Look-ups in named tables: a row name and a column name give one cell, copied from the table.

Tuf =
         Gemimok  Nira  Fogela  Mefu  Rik
Mogakub       84   187     179   171  206
Fule         166   156      53    99   18
Duz          168   160      79   101   26
Kalaki        85   212     177   157  196
Pog          149    93      77   136  127
Nav          117   209     143    83  155
Tokone       125    75      51   137   66

Mogakub, Gemimok -> 84
Fule, Nira -> 156
Duz, Mefu -> 101
Pog, Nira -> 93
Nav, Gemimok -> 117
Nav, Mefu -> 83
Tokone, Gemimok -> 125
Mogakub, Fogela -> 179
Mogakub, Mefu -> 171
Kalaki, Fogela -> 177
Duz, Gemimok -> 168
Pog, Rik -> 127
Tokone, Rik -> 66
Kalaki, Gemimok -> 85
Kalaki, Nira -> 212
Duz, Fogela -> 79
Pog, Mefu -> 136
Fule, Gemimok -> 166
Tokone, Nira -> 75
Pog, Gemimok -> 149
Row with the largest Gemimok: Duz

Sovog:
|  | Balig | Kiv |
|---|---|---|
| Pufuz | 4679 | 4549 |
| Nam | 4523 | 4180 |
| Sot | 7545 | 1552 |
| Lebebe | 4588 | 4458 |
| Vizaf | 4342 | 4258 |
| Leg | 4606 | 4523 |
| Goz | 4482 | 4457 |
| Bug | 4317 | 4523 |
| Ruf | 6118 | 2309 |
| Tuz | 4614 | 4553 |
| Kezana | 4725 | 4443 |

Kiv of Pufuz: 4549
Kiv of Nam: 4180
Balig of Goz: 4482
Balig of Bug: 4317
Balig of Nam: 4523
Kiv of Vizaf: 4258
Kiv of Ruf: 2309

Zofo =
	Loso	Gik	Manan	Tuzoduz	Zezadif	Mok	Zusar	Livonut	Fav
Kisovum	184	130	35	118	154	6	185	47	211
Dul	103	122	127	116	120	123	118	138	131
Tezizu	117	126	130	127	124	123	130	130	120

Tuzoduz of Kisovum: 118
Mok of Tezizu: 123
Manan of Kisovum: 35
Zezadif of Kisovum: 154
Livonut of Kisovum: 47
Zusar of Kisovum: 185
Gik of Dul: 122

Noket =
|  | Mativ | Fupu | Lezevor | Fibuzo | Fiteg | Zaruso | Semore | Vir | Mususu |
|---|---|---|---|---|---|---|---|---|---|
| Liporab | 24 | 32 | 22 | 33 | 4 | 34 | 32 | 28 | 31 |
| Tikelom | 30 | 35 | 33 | 55 | 26 | 36 | 39 | 28 | 8 |
| Det | 29 | 17 | 26 | 34 | 41 | 31 | 56 | 31 | 36 |
| Dis | 30 | 23 | 24 | 23 | 46 | 37 | 14 | 34 | 76 |

Tikelom, Fupu: 35
Tikelom, Semore: 39
Det, Fiteg: 41
Dis, Mususu: 76
Tikelom, Fiteg: 26
Det, Zaruso: 31
Dis, Zaruso: 37
Dis, Fibuzo: 23
Tikelom, Zaruso: 36
Liporab, Zaruso: 34
Tikelom, Fibuzo: 55
Det, Fibuzo: 34
Det, Mativ: 29
Tikelom, Vir: 28
Det, Vir: 31
Liporab, Fibuzo: 33
Liporab, Mususu: 31
Tikelom, Mativ: 30

Vili:
         Vum  Sar  Ripeka  Satupeb  Kekilan  Zulanul  Sigugan  Noku  Kovek  Nomavo
Voturid  149   44     172      118      147      156      156   142    107     144
Tazodo   222  185     177      225      149      125      162   139    177     116
Suve     196  127     171      148      148      113      119   162    125     136
Zodimu    79  178     132      154      154      177      135   135    172     155
Sulonu   154  115     132      139      162      146      129   155    117     126
Sutofin  108  153     147      151      134      167      150   147    165     131
Kubonur  161  110     159      121      156      148      141   156    126     165
Bisobod  116  176     155      137      152      156      154   138    159     153
Rubemiv  245  190     170      193      135      123      170   143    175     132
Gime     165  152     140      141      145      169      140   163    158     158
Nubo     153  125     137      133      154      159      146   133    132     105
Vod      236  205     160      220      144      127      194   146    183     117

Kovek of Bisobod = 159
Kekilan of Sutofin = 134
Sigugan of Vod = 194
Zulanul of Suve = 113
Sigugan of Zodimu = 135
Sar of Suve = 127
Kekilan of Bisobod = 152
Nomavo of Sulonu = 126
Zulanul of Rubemiv = 123
Zulanul of Nubo = 159

Fiz
|  | Luf | Buz | Leb | Vamapu | Ses | Tifitor | Lomefa |
|---|---|---|---|---|---|---|---|
| Zupod | 0.206 | 0.233 | 0.091 | 0.372 | 0.567 | 0.045 | 0.700 |
| Mogu | 0.368 | 0.887 | 0.141 | 0.381 | 0.211 | 0.565 | 0.450 |
| Nezup | 0.379 | 0.367 | 0.361 | 0.389 | 0.369 | 0.379 | 0.388 |
| Ribol | 0.366 | 0.368 | 0.376 | 0.349 | 0.353 | 0.390 | 0.388 |
| Bufe | 0.370 | 0.324 | 0.056 | 0.581 | 0.772 | 0.712 | 0.141 |
| Dol | 0.360 | 0.378 | 0.383 | 0.365 | 0.372 | 0.401 | 0.390 |
| Labez | 0.368 | 0.383 | 0.366 | 0.384 | 0.379 | 0.365 | 0.367 |
| Sepofi | 0.368 | 0.379 | 0.390 | 0.352 | 0.375 | 0.380 | 0.380 |

Ses of Bufe = 0.772
Ses of Zupod = 0.567
Tifitor of Ribol = 0.390
Lomefa of Nezup = 0.388
Luf of Dol = 0.360
Tifitor of Sepofi = 0.380
Leb of Bufe = 0.056
Buz of Sepofi = 0.379
Luf of Labez = 0.368
Leb of Dol = 0.383
Ses of Sepofi = 0.375
Leb of Zupod = 0.091
Ses of Mogu = 0.211

